[[ -5.1 -19.8  17.6 -35.9  30.3 -40.8  -7.6 -23.0  37.7   8.3]
 [-16.9 -52.4  30.5 -10.0  14.6 -25.1  -1.3  17.9 -40.2 -13.9]
 [ 20.6  24.9   9.9  -9.9  33.1  -6.1  -1.1 -16.9  60.6  35.4]]
->
[[ 20.6  24.9   9.9  -9.9  33.1  -6.1  -1.1 -16.9  60.6  35.4]
 [ -5.1 -19.8  17.6 -35.9  30.3 -40.8  -7.6 -23.0  37.7   8.3]
 [-16.9 -52.4  30.5 -10.0  14.6 -25.1  -1.3  17.9 -40.2 -13.9]]

[[-25.8  -0.3  43.6  50.9 -49.5  42.9 -19.5  27.3]
 [ 27.0 -39.2 -31.5  45.8 -36.2 -50.7  42.8  -2.5]
 [-26.7  -5.3  48.7  50.2 -50.1  44.7  -9.4  27.3]
 [-25.1  -2.7  51.1  47.0 -50.3  40.6 -13.7  26.1]
 [-29.4  -1.7  53.5  48.8 -54.3  39.8 -16.7  30.8]
 [ 22.4 -41.0 -21.6  50.1 -39.3 -52.7  37.5   3.2]
 [ 28.0 -45.0 -22.6  43.2 -42.2 -45.1  36.7  -0.9]
 [ 22.9 -41.4 -22.1  37.3 -44.4 -53.7  41.9  -1.0]]
->
[[-25.8  -0.3  43.6  50.9 -49.5  42.9 -19.5  27.3]
 [-29.4  -1.7  53.5  48.8 -54.3  39.8 -16.7  30.8]
 [-25.1  -2.7  51.1  47.0 -50.3  40.6 -13.7  26.1]
 [-26.7  -5.3  48.7  50.2 -50.1  44.7  -9.4  27.3]
 [ 27.0 -39.2 -31.5  45.8 -36.2 -50.7  42.8  -2.5]
 [ 22.4 -41.0 -21.6  50.1 -39.3 -52.7  37.5   3.2]
 [ 22.9 -41.4 -22.1  37.3 -44.4 -53.7  41.9  -1.0]
 [ 28.0 -45.0 -22.6  43.2 -42.2 -45.1  36.7  -0.9]]

[[ 24.4  47.3]
 [ 18.6   5.0]
 [ 24.6  21.9]
 [  6.5 -12.0]]
->
[[ 24.4  47.3]
 [ 24.6  21.9]
 [ 18.6   5.0]
 [  6.5 -12.0]]

[[ 13.0  18.0 -10.9 -11.2 -15.5  20.7]
 [ 31.2  21.4 -57.5 -10.8 -30.7  23.8]
 [ 41.3  25.8   2.1  51.8  34.5  -5.0]
 [-11.2 -22.2  47.7  -2.7  -2.3  -4.9]
 [ -0.7  17.9   8.1   9.0  34.4   6.5]
 [ 15.7  29.1  -2.1  -1.0   1.6  14.7]
 [-37.2   2.8 -35.3 -45.2   9.3  10.0]
 [ 13.2   3.3  -6.6   5.7  -8.5   1.7]]
->
[[ 15.7  29.1  -2.1  -1.0   1.6  14.7]
 [ 41.3  25.8   2.1  51.8  34.5  -5.0]
 [ 31.2  21.4 -57.5 -10.8 -30.7  23.8]
 [ 13.0  18.0 -10.9 -11.2 -15.5  20.7]
 [ -0.7  17.9   8.1   9.0  34.4   6.5]
 [ 13.2   3.3  -6.6   5.7  -8.5   1.7]
 [-37.2   2.8 -35.3 -45.2   9.3  10.0]
 [-11.2 -22.2  47.7  -2.7  -2.3  -4.9]]

[[ 23.6  -5.7 -13.0 -28.7 -35.6  11.2 -23.3 -26.8  23.3  27.7 -17.7  40.3]
 [-13.1  25.2   2.1  21.0  29.2  11.3  22.8  19.9 -15.0  45.3   6.0  41.1]
 [-15.3   4.9 -13.3  -5.6  -3.3  16.6   1.7  -8.9 -15.2  42.1  -3.6  58.5]
 [-39.6  -1.5  -5.3  12.4  11.8   1.1  13.0   9.4 -38.9  27.9  13.3  40.5]
 [-16.4   9.2   8.8  26.8  33.6 -18.2  21.0  25.4 -15.4 -24.7  10.8 -48.2]
 [-45.0 -19.5  -0.7  12.8  -0.7 -10.6   3.4   0.0 -44.1 -15.7  16.6   1.8]
 [ 28.1  18.8  14.6  21.5  34.3  -9.7  21.7  30.4  27.5 -25.9   2.6 -48.0]]
->
[[-13.1  25.2   2.1  21.0  29.2  11.3  22.8  19.9 -15.0  45.3   6.0  41.1]
 [ 28.1  18.8  14.6  21.5  34.3  -9.7  21.7  30.4  27.5 -25.9   2.6 -48.0]
 [-16.4   9.2   8.8  26.8  33.6 -18.2  21.0  25.4 -15.4 -24.7  10.8 -48.2]
 [-15.3   4.9 -13.3  -5.6  -3.3  16.6   1.7  -8.9 -15.2  42.1  -3.6  58.5]
 [-39.6  -1.5  -5.3  12.4  11.8   1.1  13.0   9.4 -38.9  27.9  13.3  40.5]
 [ 23.6  -5.7 -13.0 -28.7 -35.6  11.2 -23.3 -26.8  23.3  27.7 -17.7  40.3]
 [-45.0 -19.5  -0.7  12.8  -0.7 -10.6   3.4   0.0 -44.1 -15.7  16.6   1.8]]

[[  3.6  26.8   1.1   1.8  11.4  -6.6   2.9 -20.2 -43.6  25.2  26.0]
 [  1.4  18.0  -0.7   4.0   1.5  -1.0   2.3 -12.5 -22.4  21.1  26.6]
 [  2.4  16.5   0.3  -5.4  19.8  -9.9   0.7 -30.5 -35.9  14.8   2.2]
 [  6.5  32.5   5.2   0.9  18.6 -12.0   3.6 -13.1 -61.9  21.9  21.7]]
->
[[  6.5  32.5   5.2   0.9  18.6 -12.0   3.6 -13.1 -61.9  21.9  21.7]
 [  3.6  26.8   1.1   1.8  11.4  -6.6   2.9 -20.2 -43.6  25.2  26.0]
 [  1.4  18.0  -0.7   4.0   1.5  -1.0   2.3 -12.5 -22.4  21.1  26.6]
 [  2.4  16.5   0.3  -5.4  19.8  -9.9   0.7 -30.5 -35.9  14.8   2.2]]
